(in the rows, 128 means zero)
One turn moves every row onto another: examples first, then more rows asked
J12: [112 119 142  89 147 139 165 141 110 115 133 117  89 131 102 110 149 129
 127 125 149 135  94 119 139 149 158 122]
J452: [125 123 136 129 110  88 121 125 118 107 174 136 148 164 103 137 126 144
 144 117 114  96 169 116 149 137 132 143]
J500: [134 116 143  83 136 121 151 150 103  94 134 151 109 120 108 107 135 132
 162 140 133 153 128 141 129 116 133 104]
J667: [ 97 147 148 152 117 130 123 151 163 118 119 116 142 159 110 118 149 154
 144 122 153  98 137 124 116 172 130 140]
J181: [128 113 156 147 112  97 112 125  98 107 139 142 158 160 136 129 139 141
 148 115 119 127 167 131 128 158 119 114]
J194: [109 133 154 137  94 139 114 155 131 145 119 108 136 120  70 127 138 153
 170 148 110 111 103 124 106 114 144 159]
J103: [100 126 140 149 103 134 133 125 110 153 162 104 146  80 122 142 141 140
 151 128 100  90 110 122 151 122 134 136]
J275: [120 129 129 144 112 119 131 131 145 120 122 125 150 177 110  91 133 127
 138 126 153 113 153 130 116 170 118 103]
J369: [121 119 143  92 148 131 156 144 113 100 120 136 106 114 127 106 157 127
 153 123 154 144 115 139 135 140 144  96]
J538: [109 141 139 148 109 130 116 158 145 101 153 123 162 144 145 111 134 143
 126 121 131  94 132 126 113 161 107 127]
J530: [114 137 139  75 128 146 147 169 119  99 167 133 138 111 105 113 130 140
 140 139 119 124 109 122 133 105 131 108]
J932: [113 109 141 156  92 120 130  95 103 172 126  97 152 118  88 132 144 121
 150 129 109 107 126 116 147 136 153 116]
J785: [125 126 137  78 121 121 143 164 129 101 161 136 115 148  77 111 123 131
 155 144 111 131 124 133 126 101 137 144]
J121: [113 132 145 151 121 121 124 141 127 111 122 132 129 176 113 111 134 161
 131 123 153 113 143 118 112 185 119 135]
J47: [115 126 162 158 113 118 111 141 120 111 113 134 156 159 137 120 147 147
 150 119 134 131 151 136 110 172 116 115]
J890: [103 137 139  82 139 152 153 162 126 105 158 118 135 105 123 114 149 135
 131 122 137 114  98 118 141 125 142 101]
J105: [132 113 131  79 117 132 155 139 117 118 134 124 120 130  71  97 127 107
 144 150 126 143 112 126 131 110 149 100]
J590: [121 114 130  87 128 140 163 131 125 126 124 109 117 123  90  97 149 101
 135 132 146 133  99 123 139 132 161  91]
J601: [130 117 137 137 118  96 125 124 100 104 156 143 134 179 110 122 121 153
 130 118 132 110 162 113 134 165 122 137]
J760: [111 118 158 157  94 136 119 130  97 161 118 109 123 123  76 132 132 155
 158 148 105 121 103 118 112 135 141 159]
J235: [126 116 141  78 132 129 156 152 102 107 148 138  92 140  78 109 123 136
 141 146 124 147 109 122 128 121 144 133]
J725: [133 117 124 132 109  99 133 118 124 114 148 135 152 178 107 100 123 123
 136 124 136 111 169 126 133 153 119 104]
J94: [ 98 136 145 152  95 145 127 144 123 152 146 110 146  85 107 132 133 150
 161 147  98 100 106 129 129 115 122 143]
J604: [119 101 159 151 104 118 128 109  92 144 121 110 127  84 118 146 153 120
 158 131 103 128 109 130 143 134 156 128]
J135: [112 118 148 161  83 134 123 117 117 171 111 104 153 123  72 123 134 131
 162 149 108 119 123 123 122 128 139 124]
J634: [102 128 136  92 145 132 157 145 141 116 141 103 107 135 119 113 166 120
 133 106 151 110 101 125 143 148 163 126]
J524: [119 110 164 153  95 129 120 130 103 141 107 118 128  89 100 138 140 130
 169 153  99 140 106 137 119 125 141 137]
J78: [111 105 151 153 105 118 128 103  79 162 136 101 123 117  98 144 147 142
 144 121 108 107 107 109 143 142 157 150]
J15: [121 130 134 136 107 111 117 147 125  95 178 132 167 146 142 119 125 138
 126 120 114  91 146 122 130 146 108 128]
J741: [112 111 143 127 112 109 129 110 100 148 153  95 135 112 104 147 159 130
 147 105 111  88 111 108 158 126 169 144]

J15 -> J530
J741 -> J452
J760 -> J121
And these:
J47 -> J369
J105 -> J135

One turn moves every row onto another: examples first, then more rows asked
J738: [103 161 123 137 107 120 145 140 104 127 101 151 161 120 144 138 117 141
 127 120 109 112 126  95 154 144 141 118 137  96]
J606: [125 139 145 124 122 101 125 136 119 125 118 126 180 108 144 126 105 150
 103 134 135 149 176 115  94 131 163 150 115 137]
J761: [158 114 110  95  93  99 112 126  71 118 106 167 146  82 144 118 107 148
 108 127 121 117 103 107 143 153 170 132 152 122]
J758: [120 153 117 145 108 115 129 143 114 143 108 157 169 119 160 138 115 148
 130 126 114 121 125  91 155 154 133 116 140  88]
J743: [163 138 153 122 109 113 150 163 120 128 141 170 160  74 135 143 129 172
  94 114 121 109 141 133 151 121 140  95 113 121]
J223: [166 131  98  77 112 125 153 148 135 115 130 170 163 100 125 134 146 171
  98 100  97  95 111 117  97 154 153 117 154 126]
J546: [193 133 151 140 116 127 148 128 143 165 138 137 179 116 130 135 125 184
 120 127 132 105 154 123 130 126 177 133 180 137]
J92: [126 137  99 128  97 131 155 116 101 132 128 178 133 113 144  98 125 139
  98 154 172 140 145 100 114 124 180 131 159 123]
J484: [199 145 145 114 121 123 154 135 119 151 148 127 161 115 147 140 140 164
 121 110 149 117 128 124 114  95 178 113 165 122]
J120: [167 106 109 100 136 144 144 107 139  95 140 165 139 159 142 122 112 152
 104 145 104 102 124 116 133 126 154 159 157 127]
J993: [156 135 144 118 122 131 152 162 127 127 135 164 160  77 147 133 134 169
 100 120 123 105 136 138 162 113 130 103 112 126]
J348: [157 109 114 104  83 106 128 122  74 103 113 160 147  89 140 125 113 137
 101 130 114 104  98  91 136 148 167 124 164 115]
J781: [166 113  93  81 120 120 152 150 143 119 140 180 165  99 137 133 132 180
  96 104 117  97 110 112 105 167 149 121 148 117]
J889: [123 130 136 122 111 114 132 129 112 114 121 132 180 108 129 139  75 160
 103 128 132 130 183 120  95 114 142 143 115 117]
J429: [121 150  88 117  98 119 156 119  98 124 140 174 139 105 145 118 108 146
 105 138 180 133 140  97 121 114 186 119 154 135]
J675: [180  97 122  99 137 158 156  95 141  92 129 150 142 147 149 119 116 139
 129 131 108 120 130 110 124 130 161 141 147 133]
J227: [125 145 130 118 116 124 104 139 119 123 136 141 179 116 138 151  84 163
 115 136 111 124 177 130  97 120 131 156 143 120]
J665: [176 136 154 119 133 134 149 136 131 163 145 118 179 111 129 131 125 186
 120 106 134 123 136 117 114 120 186 115 177 132]
J446: [115 157 110 140 118 115 121 148 110 126 104 165 165 114 161 136 115 150
 116 123 104 126 135  92 146 149 128 109 136  96]
J863: [194 133 149 112 121 145 156 135 122 164 139 130 174 110 140 127 126 171
 127 104 156 116 147 135 107 108 171 120 168 124]
J88: [133 135  78 140  96 123 159 125  99 122 133 183 135 124 131 101 114 157
 103 155 158 120 153  84 114 116 170 113 162 126]
J487: [155 116 104 103  93 106 123 124  78 108 110 175 145  90 136 120 103 150
 112 126 125 123  98 108 159 155 176 111 157 118]
J682: [125 135 141 130 113 132 123 143 122 129 123 149 174 116 139 143  83 152
 115 142 138 118 190 121  92 129 139 160 129 122]
J301: [174 116 101  82 131 119 148 143 140 118 121 172 161 106 141 134 124 181
  93  92 102  88 112 104 116 163 155 122 147 118]
J306: [192 138 161 128 120 140 161 143 113 156 142 126 155 107 126 130 122 179
 129 108 138 118 146 120 106 113 176 120 176 117]
J341: [125 138 131 124 108 130 122 131 127 113 114 136 163 101 140 149  90 151
 113 141 128 131 188 117  78 127 141 144 129 117]
J865: [193 100  91 105 130 142 159 114 136  93 105 153 154 146 149 111 121 152
 128 143 137 106 137 129 131 117 161 128 149 144]
J637: [144 138 148 120 110 137 156 164 128 115 146 163 173  71 144 146 126 157
 103 112 115 105 138 129 155 114 130  99 131 137]
J292: [178  90 114  96 133 161 137 108 137 100 135 154 150 156 145 110 123 142
 115 148 119 119 125 120 122 133 160 147 159 130]
J435: [125 116  82 133 104 124 149 123  96 114 149 164 155 125 121  86 110 162
  94 149 161 147 149 100 119 128 157 120 167 118]
J87: [188 106 114 108 130 140 147 101 146  91 117 164 147 142 147 123 124 142
 121 153 104 124 122 126 133 123 165 138 160 148]
J147: [126 140  93 130  92 153 156 114 100 123 141 175 129 107 131 100 118 156
 101 153 154 140 151  94 122 125 185 116 163 129]

J306 -> J341
J429 -> J120
J446 -> J487
And these:
J88 -> J87
J781 -> J993
J865 -> J546
J223 -> J637
J863 -> J682

One turn moves every row onto another: examples first, then more rows asked
J188: [124 132 112 122 120 110 164 127 153 141 130 125 125 105 124 110 147 127
 115  97  79 144 110 127 165 127 117 119 109]
J782: [139 126 117 121 100 131 147 182 143 111 163 101 139 111 116 104 105 141
 141 124 120 125 133 166 110  84 145  87 121]
J76: [ 73 128 111 133 143 108 175 113 127 135 135 115 131 114 103 104 127 149
 127 138 119 112 117 123 142 109 152 121 152]
J231: [104 135  90  96 120 160 156 142 147  95 108 129 118 139 144 148 131 124
 173 107 104 158 112 152 113 101 143 111 134]
J979: [145 141  91 127  83 145 161 150 115 133 148 104 150  94 108 150 139 126
 138 136 105 134 140 146  95  77 150 123 123]
J473: [ 82 120 118 136 111 146 149 128 139  77 115 116 135  95  81 159 133 112
 146 102 124 133 124 171 114  91 113 109 131]
J960: [ 94 124 111 119 105 106 124 140 131 130 130  99 135 158 127 112 119 131
 123 119  72 155 107 159 139 117 120 114 107]
J521: [118 105 107 122 154 132 163 158 155 108 110 106 140 126 162 153 103 134
 151 137 111 176 133 159 105 116 107 110 111]
J264: [110 110 111  92 137 112 132 135 147 104 128 126 180 112 170 126 137 145
 143 137 126 162 112 122 126 130 110 117 119]
J750: [106 120 122 157 147 146 161 130 125 123 153 149 155 113 118 127 116 128
 112 127 138 161 137 125 127 155 123 123 145]
J599: [146 147 103 136 138 103 176 142 148 106 131  91 133 125 124 147 131 103
 155 132  76 166 150 175 123 126 134 121 105]
J583: [121  99 116 125 110 131 149 118  76 114 126 123 138 120 127 108 151 129
 117 106 126 146 139 152  99 142 130 153 122]
J807: [102 124 104 122 137 158 158 133 109 106 127 119 146 112  89 130 118 167
 142 149 119 155 143 147 109 166 125 142 125]
J727: [108  91 126 118 102 122 164 143 143  91 110 138 170 101 133 101 132 121
 171 172 124 128 139 145 115 129 150  92 126]
J958: [ 74 139 124 149 132 130 157 133 117  89 111 108 132 150  92 117 108 128
 128 129 111 138 132 145 136  86 142 125 150]
J233: [ 99 120  93 112  97 134 124 120 153 127 138 109 149 141 159 142 129 129
 135 140  96 147  99 132 125 100 145 107 153]
J289: [ 92 130 139 108 101 119 176 162 128  70 116 129 153 140 135 143 142 108
 110 162 115 139 149 150 130 102 128 136 121]
J949: [113  97  96  99 132 108 141 136 127  79 113 105 161 128 126 142 140 117
 132 136  68 182 130 141 125 130 120 129 103]
J475: [ 77 110 115 118 118 117 163 115 140 123 140 118 140  60  92 126 146 133
 157 102 132 108 112 159 117 119 120 105 129]
J789: [105 119 129 127 109 122 162 166 149  87 114 148 167 105 129 169 132 127
 130 133 131 139 169 176 104  98 134 131 115]
J919: [113 128 119  98 122 134 133 154 121  95 149  66 121  87  95 163 144 125
 156 151 110 138 127 151 126 105 155 101 111]
J805: [116 114 132 153 152 127 140 146 128 103 153 134 115 124  99 129 104 100
 129 131 136 165 124 150 138 124 136  85 108]
J888: [145 129 108 139 115 116 158 116 161 112 111 112 116  98 115 164 120 148
 124  86  91 147 129 154 121 137 131 133 115]
J608: [ 94 124 128 150 108 136 138 112 140  86 127 117 159 105 101 111 126 117
 162 124 131 122 111 137 132  96 139 100 170]
J491: [111 126 147 134 129 113 128 159 128 112 176  90 138  94 123 145 134  91
 138 119 129 142 126 144 135 103 150  87 130]
J576: [108 132 142 128 125  85 173 170 118 107 133 133 138 111 127 148 135 116
 120 139 105 126 155 174 128 107 121 164 105]
J917: [123  96 129 128 108  88 171 129 125 109 129 115 141 103 129 108 132 114
 142 192 101 113 123 136 131 131 144 127 129]
J362: [120 113 110 122 120 146 155 172 137 107 127 117 117 111 141  97 111 107
  96 115 140 134 139 130 127  96 134  92 113]
J730: [143 150 101 109 119  83 145 116 144 103 151 112 172 109 133 123 165 112
 144 134  94 153 128 136 142 141 140 130 118]
J466: [143 120 103 105 108 144 178 130  94 112 152 138 130 112  98 122 176 145
 153 127 103 144 126 153 114 106 139 142 121]
J423: [131  76 113 126 120 130 147 123 132  89 140 125 113 122 134 113 125 142
  84 128 141 138 130 143 119 130 134 122 133]
J894: [ 94 141 112  91 125 158 163 151 110 111 147  86 159  78 112 138 163 149
 151 137 111 136 141 131 124 134 138 135 138]
J580: [ 62 120 110 125 136 106 175 128 123 127 126 103 119 104  84 149 124 149
 115 112 114 123 132 168 112 111 125 133 117]
J827: [144 158 113 128 146 109 170 138 170 131 146 118 148 108 166 132 132 128
 166 135 132 149 133 152 125 123 126 107 122]
J353: [133  92 116 131 128 101 177 143 145 123 122 153 139  66 123 123 138 123
 169 159 117 118 141 151 124 119 144 119 111]
J753: [126 135 115 119 114 128 153 133 147 114 119 121 142 100 149 126 125 144
 183  68 114 140 123 157 104 138 146 123 144]

J353 -> J789
J599 -> J827
J188 -> J888
And these:
J475 -> J473
J979 -> J782
J807 -> J894

